Rotation paths and how fast each direction turns (degrees a step):
Each turn is a multiple of 5 degrees from 10 to 175, or 0.
Each row of a path follows its step; steps can be skipped.
Rotation 1:
step 0: | -26 | -10 |  -9 | -33 |  -9 | -33 |  26 | -10 |  14 |   7 | -15 |   1 |  -7 | -31 |   8 |   7 | -12 |   5 |  -4 |   6 |  -9 | -34 |  19 |   8 | -13 |  -8 |   5 |  11 |  25 | -29 |   2 |   4 | -14 |
step 2: |  -5 | -20 |   1 |  20 |  30 | -11 |  22 |  -6 | -11 |  26 |  19 | -22 |   7 | -35 | -19 |  18 |  19 |   3 |  33 | -13 |  11 |  14 |  -1 |  11 |  -5 |   1 | -14 |  14 |  -5 | -11 |  11 |   5 |  25 |
step 4: | -22 | -47 | -12 | -11 |  11 | -14 |   3 |  -2 |  -7 |  12 |   7 |  26 |  -7 |   0 |  -4 | -23 |  25 | -10 |   1 |   2 | -21 | -11 |   1 |  -9 | -28 |  -6 | -16 | -30 |  -5 |  24 | -17 | -15 |  -7 |
step 5: | -18 | -21 | -21 |  36 |  14 | -14 |  12 |  -8 | -25 |  -3 |   6 | -43 | -14 |  -7 |  -5 | -14 |  24 |   2 |  12 |  -8 |   0 |   1 |  24 |  -8 | -17 |  -9 |   1 |  -8 |  -3 | -11 |  -3 |  10 |  32 |
step 6: | -22 |   2 |   4 |  13 |  -8 |  -5 |  24 |  33 |   7 |  -1 | -13 |  -6 |   1 | -23 |   7 |  -2 |  14 |  -2 | -28 |  32 | -12 | -23 |  10 |  12 |  -3 |  -6 | -35 |   8 |  -9 | -14 |  26 |   4 |  30 |
step 7: | -25 | -22 | -10 | -27 |  18 |  13 |   5 |  -3 |  19 |  30 | -21 |   9 |   5 |  -8 |  23 | -24 |  19 |  19 |   6 |  -6 |  -8 | -24 |  -5 | -23 | -18 |  -3 | -19 | -13 |  -5 |  -1 |  17 | -29 |   3 |
step 9: | -32 | -26 |  -1 |   4 | -18 |  -1 |  20 |  25 |   4 |  13 |  -5 | -12 |  13 | -12 | -11 |  40 |  17 |  -3 | -21 |  14 |  10 |  -9 |  18 |  24 | -11 |  12 | -21 |  18 |  25 | -17 |  -3 |   2 |   2 |
step 10: | -22 | -16 | -11 | -33 |  11 |   0 |  23 |  -9 |  16 |   6 | -10 |  17 |  17 | -22 |  -2 |   6 | -18 |  12 |   0 | -29 |   2 |  -8 |  20 | -30 | -31 | -17 | -29 |  16 |  -7 | -11 |   3 |  -5 |   0 |
step 11: |  19 | -25 |  13 |  12 |  16 | -17 |  17 |  -9 | -21 |  19 |  30 |   0 |   5 | -28 |  24 | -10 |  22 |   6 | -10 |  -4 |  12 |  15 |  -6 | -12 | -42 | -13 |   0 |  15 |   2 |  13 |  12 |  13 | -11 |
step 12: | -33 | -17 | -29 |  15 |  16 |  -6 |  18 |  18 |  11 |  17 |  27 | -10 |   9 | -26 |  -5 |  13 |  33 | -17 |  -1 |  19 |   1 |  17 |  -7 |   8 |   7 |  25 | -14 |  15 |   0 | -19 | -13 |   4 | -12 |
step 13: | -37 |   3 | -16 | -13 |  15 |  -6 |  13 | -10 |  -5 | -11 |  16 |  23 | -10 | -24 | -15 | -10 |   2 |   4 | -18 |   4 | -12 | -18 |  31 | -32 |   5 | -15 | -35 |   8 |   1 |   7 | -19 | -11 |   7 |
step 14: |   0 | -35 |  -8 |   5 | -12 | -23 |  32 | -17 |  -7 |  15 |  15 |   4 | -16 |   5 |   8 | -30 |  27 |   4 | -24 |   9 |  10 |  -1 |   9 |  -8 | -27 | -24 |  15 |   0 |  -6 |  15 |   9 | -16 |  25 |
|   4 |   2 |  -2 |   8 |   1 |   6 |   2 |   3 |  14 |  -8 |   7 |  -7 |  -9 |  -2 |   1 | -10 |   6 | -12 |   0 |   3 |  -4 |  -5 |   2 |  -3 |   2 |  -7 |   0 |  -7 |   0 |   6 |  -5 |  -8 |   8 | -> 40
|  -7 |  10 |   7 |   1 |  -1 |   4 |  -1 |   0 |   5 |  16 |  -2 |  -1 |  -3 |   3 |  -4 | -11 |  -6 |   3 |  -2 |  -2 |   3 |   1 |  -6 |  10 |  -7 |  -8 |   1 |   4 |  10 |  -6 |  -9 |  -1 |   5 | -> 45
|   0 |   0 |  -8 |  -8 |  -4 |  -1 |  -7 |  -6 |   5 |  -3 |   1 |   7 | -11 |  -2 |  -2 |  -3 | -10 |   6 |  -2 |   2 |  -2 |  -5 |   0 |   2 | -12 |  -3 |  -4 |   3 |  -4 |   6 |  10 | -12 |  -9 | -> 110
|   8 |  -3 |  -3 |   9 |   2 |  -5 |   5 |   2 |  -4 |  -1 |  -2 |   1 |  -8 |   2 |   4 |  -3 |   3 |  14 |   3 | -14 |   9 |   5 |  -5 |   0 |  -4 |   5 |   3 |   1 |   1 |  13 |  -5 |  -4 |   6 | -> 115
|  3 |  4 | -2 | -6 | -5 |  1 |  7 | -6 |  6 | -3 | 13 |  5 |  1 |  2 | -5 | -3 |  7 |  4 | -8 |  3 | 13 |  3 |  0 | -9 |  7 |  0 |  6 | 12 | -1 | -5 | -5 | -1 | -6 | -> 20
|  -9 |   1 |  -7 |  11 |   1 |  -1 |   2 |  -4 | -11 |   3 |   3 |   7 |  -5 |   7 |  -4 | -13 |   0 |   2 |  -7 |   5 | -10 |   4 |  -2 |   1 |   7 |   1 |  -1 |  -2 | -15 |  -2 |   0 |   4 |   2 | -> 40
|   0 |   1 |   0 |   0 |   9 |   6 |  -4 | -12 |  -5 |  -1 |   9 |  -5 |   1 |   5 |  -5 |   2 |   0 |   7 |  10 | -12 |  -2 |  -9 |  -1 |  -8 |   5 |  -7 | -12 |  -1 |   1 |  -6 |  -2 |  -3 |   1 | -> 130
